One turn sends every row of this set to another row. A few are shown first. Where does it send the rows asked after them?
savug: [  3   2 -29  18   6   3  19  -2   2  -3  -9  -6  24  -8  10  26   5   4
 -10   9  15 -14   5   5  12  -4   6  -4]
gere: [ -1  -1 -29  15   2   2  21  -4  -1  -8  -7  -6  26  -1   7  20   4   1
 -15  16  14 -16  -1   2  20  -2  -1  -3]
topo: [  4  -7  -1  -7 -21   4  -9 -11  -6   2  -5  11  20  -4  16  -1  16  -5
 -15   8  -4  21 -30  14  -3   5  -9  -8]
vika: [ 36   1   3  13  -7 -11   1 -16   8  -5  10  14  -6  13  11   2  -9  23
 -17  18  -9  13  -9  -1 -10   6   1  23]
vunab: [ 22   0  -1   8  16  -6  21   8  17  -5   7  20   4  16  11  -5  -2  -1
   0  31  -6 -12   6  10   9 -17  11   2]
Lusi: [ 23 -15  -7  14  -3 -16  -7 -13 -13  -4   5   7   0 -10  40  -5   0   3
  -4   5  -1  15  19 -10  -8 -19   9   5]
dozif: [  0  -2 -34  16  10   1  26   1   1  -4  -5  -7  19  -4   7  18  -7   0
 -16  25  14 -10   2   8  11  -9   2 -10]
tif: [ 10  -6  -3  -3 -21   6  -1 -10  -9   1  -4   7  15  -9  10  -4  18  -8
 -11   7  -2  25 -34  20  -3   4   1  -9]
pavur: [  7  -4  -5 -14 -17  10  -5 -12   1  15  -5   4   9  -2  10   5  14  -3
  -6   8  -2  19 -32  13  -8   9  -5  -8]
lazav: [  2  -8  12   2   3   1  16  -7  13  14 -10   1  -8   1   3  10  22  -7
  -2  33   5 -14 -17   0  15  -2  -9   5]
zumik: [  7  -8  -7  15 -19   4   1   1   5   1   9  -4   4  -3  13  14  18  12
 -20  36 -12   6 -20  12  -9 -24 -24  10]
dubi: [ 11 -12   8  -1   5   0  26  -1  11   6  -8  -2  -5  -4   2  10  22  -4
 -21  33   9 -11  -5 -10  16   0 -10   7]
ruri: [ 21 -18 -11  14  -5 -11   3 -16 -12   3   7  13  -1 -10  43 -10   8  14
 -10   8 -13  12  15  -1 -12 -18  14  10]
mib: [ 21 -18 -19  13  -5  -6   0 -14  -9  -3  10  11   5 -15  40  -3   7  13
  -9  15  -4  18  20  -8 -12 -15  16  -4]
gusov: [  5  -8  -8  -6 -31   2   0 -18  -1   5  -7   7   5 -11  15   2  13  -7
 -20   6  -3  24 -30  15  -6   5   0  -3]
bidum: [ -2  -1 -38  22   2  -5  29 -10   3  -6  -2   1  21  -8  12  15   2  -1
 -13  16   8  -9  10  -1  11  -7   9 -15]
Digep: [  0   2   0 -11 -24   5  -1 -16   4   4  -9   5   9 -10   9   4  14  -3
  -8  10   4  28 -26  11  -3   9  -1 -18]
rezo: [  5  11   3  -5   6  -7  28   9  10 -23  17 -15 -19  -5   6 -10   7  12
  -1   6  -2   5   0   4   7   5  15 -10]
dig: [ 23 -16  -4   8  -3 -10  -8 -16 -13 -11   8  10  -2  -9  41  -9   4  15
  -9   7  -5  13  19  -9  -4 -14   8   9]
Tor: [ -2  18  15   2   2 -13  22   3   9 -20  10 -12 -17  -6   0 -18   7   8
  -9   5   0  10   6   5   3   3  14   2]
Tipes: [29  8  9 12 -4 -7 -5 -8  9 -8  9  7 -7  6  2 -3 -6 19 -5 25 -9 17 -8  8
 -7  0  9 29]
Fupi: [ -1  13  12  -2   5 -13  20   9   4 -26  20  -8  -7  -3   0 -15  10  13
  -6   2  -4   1   7   6  11   2   8  -6]
borev: [  0  19   8  -7  -7 -13  21   0   8 -17  17 -12 -11  -6   1 -12  14  10
   4   0  -4  18   4   0   5   5  14  -7]
gopas: [  2   1 -33  12   3  -4  31  -5   3   5  -3 -11  24  -1  12  23  11  -1
 -17  13  12  -9   0   7  10  -6   2  -9]
Susa: [ -3  11   9   1   6 -15  19   8   4 -23  19  -8 -15 -14   0 -14   7  11
   1   0  -7   2  -2   8   6   5   9 -12]
Rabu: [ 23  -9  -5   6  -4 -15   3  -9  -9  -7   5  10  -3 -12  43  -4  -4  12
 -13  10  -5  20  20  -5 -18 -16  12   3]
Dodi: [  6 -15  -2  28  -9   0  -3  -5   4   8   5   5   7 -11  15  12  17  13
 -19  39 -11   3 -12  12 -13 -18 -13  17]
panif: [ 20   4   3  -1   7  -9  20  10  24 -11   8  24  -6  14  22 -10   6   8
  -9  24  -5  -7   3  17  13 -21  11   2]

borev moves to bidum
gopas moves to gusov
Where do these go?
tif moves to Lusi
ruri moves to Tor
vika moves to panif
Tipes moves to vunab
dig moves to Fupi

One turn sends every row of this set to another row. A few are shown first. Where does it send the rows asked after them?
Mipo: [ 23  12  -8  -4 -20   0 -33  19   5   1 -15  14   5  -7  -5  19  -3]
ladun: [  9 -12 -14 -27  -8   4  -2  22  18  -2 -13   0  -1 -16  -4  -2   9]
dedo: [  8  -6 -22  12  -3   1   8  12 -18 -11   4  -3   7   1  -7  10   4]
peluv: [  3   7  10  -6 -23  19 -29  -1 -18 -15  11 -13 -10 -10   2  -4 -16]
Godu: [  3   7  17  -2 -21  12 -28   2 -19 -13  12 -11 -15  -8   0  -5 -16]
muvu: [ -1 -17 -18   1  -6   0   4  20  -9  -2   5   8   4  10   0  10  15]
bufem: [ 17  -8 -16 -20 -25  15 -17   5 -13  10   5   8  14 -21  -9 -11 -13]
vel: [  4 -16 -15 -16 -20  13 -14  -1  17   9  14   4  12 -15   0 -17  -6]
vuvu: [ 26 -18 -14 -23  -3 -11 -28  15  -4   7 -11 -11   1  -1  -8  12   0]
Vev: [-13   6  -7 -18 -13  24 -31   8  -5 -10   8 -16  -5  -9  10 -16 -14]
Tik: [ 12  -6   0  10   0  14 -12  -7  22   0  -6 -13  -5  19  -9  -3  -8]
Rogu: [  1  16 -13 -11 -14  22 -32  13   4 -18   4 -16 -13  -6  10 -12 -10]
Mifa: [ -7  14  -4   1 -26  13 -35  20   6  -3   8  -7  -9   7   8 -13   6]
Nagik: [  1 -22   9 -13 -15   8 -24 -11   2   6   3   9  13 -16   1  13 -17]
Vivi: [ 14 -24 -10  -7  -5   9  -4   5  -9  -4   1   8  -5  25  -2  15   7]
kebul: [  4   2 -15  -1   3   0  -8  13   6  -2 -24  -9   4 -27 -13   7   1]
Vez: [ 20 -10 -15   5   0   9   3  -2 -17 -11   1  -1   1  16 -10  15  -6]
laka: [  5 -12  -4  12   1  12   4 -11   3  -1   2 -18  -7 -16  -8 -13  -6]
matig: [-15   5   3 -13 -12  17 -39   8  -8  -9   1 -10  -8  -6  12   1 -14]
popaf: [ 11 -20  -1 -38  -8  12  -8   7  10   0 -11  -2  11   3  -9   0 -15]
vip: [ 24 -13 -23 -20  -4 -14 -20  16 -10   6  -2 -17  10 -11 -14   0  -5]
lurem: [  3   1   3  -9 -23  27 -35   0  -4   0   7  -8 -18   4   6 -16  -3]
rato: [ 20   8 -23   5 -14   3 -14   8  30  -8   3  -1   7 -16  -2  -6  -1]
Malus: [ -9 -19  13   0  -8  -4   6  11   6 -10  11  -7  -3 -18   2   1  -3]
feli: [  3  -6 -21   9  -3   4  13  15 -18  -6   3   2  11   0  -8   4  -2]
dubez: [ -1  14  -3   2 -24   9 -33  19   6  -1   8  -9 -14   7   5 -18   5]
roso: [  0  21   9   8 -21   0 -29  18  -5 -14   9 -11  -8  -5   1  -3  -9]
nez: [ -3  15  -3  -8 -10  15 -40  11   4 -20  -4 -12 -16  -5  12   5 -11]
Mot: [ 35 -13 -21 -19  -2  -8 -24  11  -9   2  -7 -16   2  -6 -13   7  -5]
ral: [ 22  -8 -16   6   1  14   7   3 -14 -13  -4   0   1  13  -9  10  -6]
kinev: [  7  -6  -1 -10   4   6 -15  -4  -1   1 -24 -10  17  -5 -18  12 -22]
Dab: [ -6  21   4   5 -24   2 -29  18  -8 -17  11 -14  -2  -7   5  -2  -9]
Sadab: [ 34   6 -27 -10 -23  15 -22  11   7   3  -6   7   2  -9  -9  -9  -1]
vulud: [ 18   5   2   9 -12  -2 -24  -1  16 -12  -7   2   6 -16  -2  26 -12]
Lobid: [  7  -4   3 -12 -23  -1 -25  13 -15   6  -4  14  18 -19  -5  15 -15]
Romu: [  4   0   5  -7 -23  22 -34   2  -7   3  10  -7 -19   4   2 -19  -5]
muzi: [ 15 -17 -17 -22  -4 -16 -25  20  -9  12  -5 -10   8  -8  -9   7   0]
pup: [ -1 -13  17  -3  -8  -5  -7  13  24  -7   0  -3  -1  17   3   9  -5]
Mag: [ -4 -20 -13   0  -5   3   4  22 -10   1  -1  13   4  10   1  12   9]
Mut: [ 15 -19  -8  -4  -2  13  -2   8  -5  -4  -7  12  -5  23   0  18   2]

Dab moves to peluv
Rogu moves to nez
vulud moves to Nagik
Where do these go?
Malus moves to laka
Vivi moves to muvu
Mipo moves to Lobid
Mut moves to Mag
Godu moves to Romu
ladun moves to kebul
vuvu moves to muzi

